One turn moves every row onto another: examples first, then more rows asked:
k_815: +1.84  -0.51  +2.11  -0.20  -1.20  -0.82  -2.24  +0.27  +1.94  -2.79  +0.22  -3.86
k_94: +0.39  +1.67  -1.75  -0.73  -0.30  -1.21  -0.57  -1.65  -2.94  -0.94  +0.20  -3.37
k_310: +5.03  -0.37  -0.19  +0.73  -1.41  -1.98  -1.13  +1.30  -0.80  +0.48  +0.49  -1.51
k_558: +3.50  +1.24  -0.21  -1.34  -0.40  -0.04  -1.32  +2.79  -0.08  -1.26  -2.57  -2.51
k_761: +2.69  +2.17  -1.08  +1.32  +0.97  +2.01  -2.64  -0.56  -0.69  -2.32  -0.10  -1.26
k_128: -1.36  -0.86  +1.24  -0.57  -1.57  -0.15  +1.30  -0.03  -1.29  -1.61  +2.16  -1.60
k_468: -0.81  -0.47  +0.23  -1.63  -2.10  +1.05  +1.32  -2.83  -0.42  -0.52  +1.90  -2.83
k_810: +3.67  -0.28  -3.12  +0.33  +0.48  +2.39  +0.52  +0.34  +3.51  -1.36  +0.17  -2.93
k_521: +2.49  -1.85  -0.10  -0.02  +1.97  +3.01  +0.67  -0.28  -1.48  -0.01  -1.28  -2.32
k_709: +2.41  -0.97  -2.41  -1.41  -1.46  +3.36  -2.28  -0.01  +2.07  -0.40  +1.87  +0.56
k_787: +1.30  +0.28  -2.30  -2.05  -1.73  -1.55  +0.08  -4.09  +0.09  -1.51  +1.11  -2.88
k_68: -0.04  -1.00  -1.74  -1.48  +0.63  +0.45  -2.66  -2.55  +1.68  -1.15  +1.03  +1.31
k_622: +0.18  -1.96  -0.68  -4.20  -0.96  -0.03  +0.53  -1.84  +1.52  -1.68  -2.07  -0.82
k_368: +2.54  +2.65  +0.55  -0.36  -2.35  +0.39  -1.44  -1.78  -0.34  -2.17  +2.10  -0.68
k_308: +1.94  -3.94  -1.98  +0.12  +0.78  +1.03  +0.86  -0.14  +3.07  -1.68  +1.48  -1.23
k_758: +3.10  +1.86  -0.74  -1.39  -0.75  +0.29  +3.39  +0.32  +2.13  -1.52  -0.74  -0.51
k_598: +3.27  -3.54  -0.53  +1.96  -0.28  +1.13  -0.73  +1.69  +1.69  -0.63  +1.09  -2.25
k_948: -0.49  +0.23  -3.47  -3.50  +0.01  +1.35  -0.23  +1.79  -0.36  -0.19  +1.28  -1.66
k_816: +2.72  +1.49  -3.01  +1.97  -1.48  -0.91  +0.23  +1.96  -1.45  -0.60  -0.64  -1.80
k_540: +1.65  +1.67  -2.11  +1.75  -1.21  -1.66  +1.30  -0.68  +0.40  -3.40  +0.55  -2.89
k_569: +1.67  -2.50  -0.96  -0.44  +1.53  +0.93  -0.92  +0.88  +4.35  -0.40  -0.42  -1.38
k_394: +3.64  +0.67  -1.51  -1.33  +0.23  -1.33  +0.76  -1.79  -2.78  -2.01  +0.48  -2.85
k_689: +4.14  -1.95  -1.00  -2.21  -0.50  +0.03  -1.80  +3.39  +0.34  -0.41  -0.53  -1.36
k_550: +1.13  -1.56  -1.87  +0.52  +0.05  -4.16  -0.45  -0.35  +0.38  -0.92  +1.05  +0.19
k_978: +1.62  +0.52  -2.91  +1.70  -1.66  +0.21  +0.11  +2.09  +0.17  -3.52  -1.44  -2.79
k_775: +0.28  -2.58  -0.39  -1.97  -0.86  +0.02  -2.91  +0.10  +2.43  -0.23  -2.59  -1.65
k_763: +4.87  -0.21  -2.56  -0.67  -1.04  -0.29  -1.36  +2.64  +2.51  -0.38  +0.09  -2.14
k_728: -1.00  +2.76  -1.29  +0.37  -0.34  -0.08  +0.34  +1.50  -1.01  -1.25  -1.13  -2.11
k_344: +1.70  -3.21  -3.02  -0.13  -4.16  +0.51  -0.83  -1.61  -0.12  -1.29  -0.41  -2.78
k_638: +0.25  +1.25  -0.04  -0.47  -1.38  +0.65  +0.52  -2.16  +0.04  -0.87  +0.12  +2.43
k_434: +3.54  -0.93  -1.75  +1.39  -1.94  +1.99  -2.90  +0.02  +0.15  -0.74  -1.42  +0.66
k_153: +0.17  -2.46  +0.13  -0.81  -0.60  +1.78  +1.92  -0.68  -0.01  +1.66  +2.02  -0.29
k_124: +0.59  -3.13  +0.84  -2.09  -0.98  +0.66  +0.76  -2.26  +2.05  +0.72  -1.17  -0.60
k_218: +1.65  +0.28  -0.44  -2.79  -0.04  -1.78  +1.46  -1.36  -2.47  +0.31  +1.67  -0.78
k_107: -3.00  -2.32  -0.79  -1.20  -1.86  +0.07  -0.07  -0.32  +0.87  -1.10  +0.65  -1.16
k_652: +2.51  -2.82  -2.70  -3.50  -0.07  +1.81  +0.03  -1.83  +2.07  -0.51  -1.42  -1.87

k_815 moves to -> k_758
k_775 moves to -> k_810
Now these:
k_763 moves to -> k_816
k_978 moves to -> k_394
k_761 moves to -> k_368
k_540 moves to -> k_218

One turn moves every row onto another: examples first, then more rows asked:
k_46: +0.03  -1.76  +2.01  -0.68  +0.40  -0.11  +0.47  +1.14  +0.90  -0.07  -1.75  +3.56  -1.78  -0.76  +1.28
k_641: +0.14  -0.65  -0.19  -1.32  +4.30  +1.65  +0.61  -2.15  -0.53  -0.88  +0.31  -1.91  +0.20  -0.06  -3.52
k_760: +1.02  -0.14  -1.14  -0.89  +4.63  +1.20  +0.04  -2.72  -0.82  -1.51  -0.17  -1.24  -1.04  -0.85  -3.04
k_729: -0.26  +0.68  +1.41  -1.17  +0.44  -2.92  +1.99  +1.54  -0.47  +3.06  +1.08  +1.84  -0.55  +0.46  -2.69
k_335: +0.83  +3.33  +1.12  +2.47  -0.90  -1.94  -1.45  +0.41  +0.35  -2.70  +0.81  +0.84  +1.78  -0.99  -1.31
k_767: +1.68  +0.25  +0.02  -0.08  +1.00  -2.02  -0.02  -0.05  -0.11  +0.06  -1.52  +3.95  -3.45  -1.82  +0.59
k_118: +1.64  +2.78  -2.59  -0.52  +0.68  +0.59  +0.54  +0.48  -1.51  +1.05  +0.86  -1.30  +1.25  -2.28  -0.48
k_995: -0.60  +0.43  +2.28  +1.00  +2.50  +0.75  +1.31  -3.21  -0.20  -2.60  -1.38  +2.42  -2.16  -2.19  -2.14
k_356: +1.94  +2.13  -2.91  -0.19  +0.84  +1.36  -0.21  +0.00  -1.19  +0.03  -0.08  -0.56  +0.59  -2.84  +0.81
k_398: -0.18  +1.93  +1.55  +0.96  +2.69  -0.69  +1.45  -3.46  -0.99  -1.66  -0.44  +2.19  -2.26  -2.12  -3.57
k_426: -0.95  -1.49  +2.89  -1.41  +0.02  -0.80  +1.73  +2.16  +0.79  +1.61  -0.19  +2.19  +0.09  +0.67  -0.85
k_806: +0.01  -0.47  +0.58  +0.55  -0.05  -3.62  +0.47  -1.12  -1.04  -1.37  -0.52  -2.75  +1.94  +1.96  -0.30
k_262: +0.74  +1.81  -1.54  -0.76  +0.32  +1.45  +1.04  +1.12  -0.95  +1.22  +1.03  -1.64  +2.32  -1.49  -0.67
k_4: +0.69  +0.49  -0.42  +0.96  +0.25  -4.60  +0.23  -1.80  -1.71  -1.42  -0.45  -2.46  +1.00  +1.46  -0.50
k_456: +0.81  -0.86  +0.09  +1.06  +0.24  -2.97  -0.47  -1.92  -0.72  -2.78  -1.87  -1.54  +0.56  +1.00  +1.58
k_47: +1.64  -1.45  +0.14  -0.67  +1.07  -2.71  +0.31  +0.28  -0.80  -0.32  -1.43  +3.78  -3.18  -1.88  +0.15
k_824: +0.18  -0.60  +1.20  -1.74  +0.57  -3.64  +2.09  +1.54  -1.43  +2.12  +0.90  +1.90  -0.90  +0.00  -2.71
k_40: +0.37  -3.05  +1.92  -1.30  +0.62  -1.08  +0.88  +1.34  +0.02  -0.44  -1.48  +3.25  -1.49  -0.77  +0.41
k_116: +0.43  +2.59  +1.61  +2.25  -1.14  -1.25  -1.33  +0.64  +0.92  -2.94  +0.33  +0.86  +2.15  -0.73  -0.69
k_747: -1.73  -0.48  +3.62  +0.47  +2.07  +1.50  +1.96  -2.25  +0.20  -2.17  -0.96  +1.67  -0.69  -1.13  -2.63
k_397: +0.58  +3.21  +1.38  +2.23  -1.10  -1.85  -1.20  +0.62  +0.45  -2.44  +0.92  +0.69  +2.18  -0.56  -1.55
k_991: -0.46  -2.62  +2.41  -1.70  +0.41  -1.74  +2.01  +2.23  -0.26  +1.23  -0.18  +2.17  -0.20  +0.14  -1.42
k_976: +0.60  -0.09  -0.97  -1.17  +4.35  +0.93  +0.51  -2.44  -0.99  -0.91  +0.30  -1.72  -0.35  -0.49  -3.58
k_77: +0.09  -1.25  -0.11  -1.21  +4.23  +2.21  +0.24  -2.01  -0.27  -1.58  -0.30  -1.46  -0.09  -0.33  -2.72
k_930: +0.30  +2.87  +1.60  +2.26  -1.06  -1.48  -1.17  +0.94  +0.60  -2.71  +0.78  +0.87  +2.52  -0.38  -1.22
k_347: +0.65  -0.87  -0.77  -0.97  +4.38  +2.06  +0.03  -2.60  -0.41  -1.84  -0.59  -1.06  -0.82  -0.83  -2.38
k_186: +1.37  +1.80  -0.23  -0.40  +1.17  -3.67  +0.78  +0.27  -1.11  +1.96  +0.32  +2.95  -2.65  -1.04  -1.85
k_166: +0.50  +0.70  -1.00  -0.81  +0.11  +2.45  +0.71  +1.15  -0.31  +0.26  +0.07  -1.30  +2.37  -1.64  +0.72
k_686: +1.25  +0.25  -0.79  +1.25  +0.40  -4.06  -0.50  -2.14  -1.44  -2.36  -1.16  -1.78  +0.18  +0.73  +0.73
k_396: -0.03  -1.36  +0.89  +0.71  -0.20  -2.57  +0.13  -1.18  -0.53  -2.30  -1.42  -2.23  +1.65  +1.70  +1.05
k_106: -2.03  +0.42  +3.60  +0.11  +2.09  +0.27  +2.68  -2.05  -0.14  -0.83  +0.16  +0.99  -0.09  -0.61  -4.22
k_16: +0.75  +2.90  +1.27  +2.44  -0.95  -1.45  -1.60  +0.58  +0.71  -3.07  +0.39  +1.08  +1.75  -0.98  -0.76
k_803: +1.30  +0.96  -1.78  -0.48  +0.51  +2.56  -0.06  +0.59  -0.41  -0.40  -0.51  -0.59  +1.30  -2.49  +1.55
k_31: -1.00  +2.05  +2.30  +0.59  +2.38  -1.04  +2.42  -2.84  -1.00  -0.34  +0.55  +1.05  -1.08  -1.21  -4.92
k_7: +1.61  +0.06  -0.19  -0.93  +1.09  -4.09  +1.13  +0.48  -1.73  +1.28  +0.16  +2.77  -2.62  -1.40  -1.84

k_995 moves to -> k_398
k_767 moves to -> k_186
Now these:
k_356 moves to -> k_118
k_824 moves to -> k_991
k_347 moves to -> k_760
k_456 moves to -> k_686

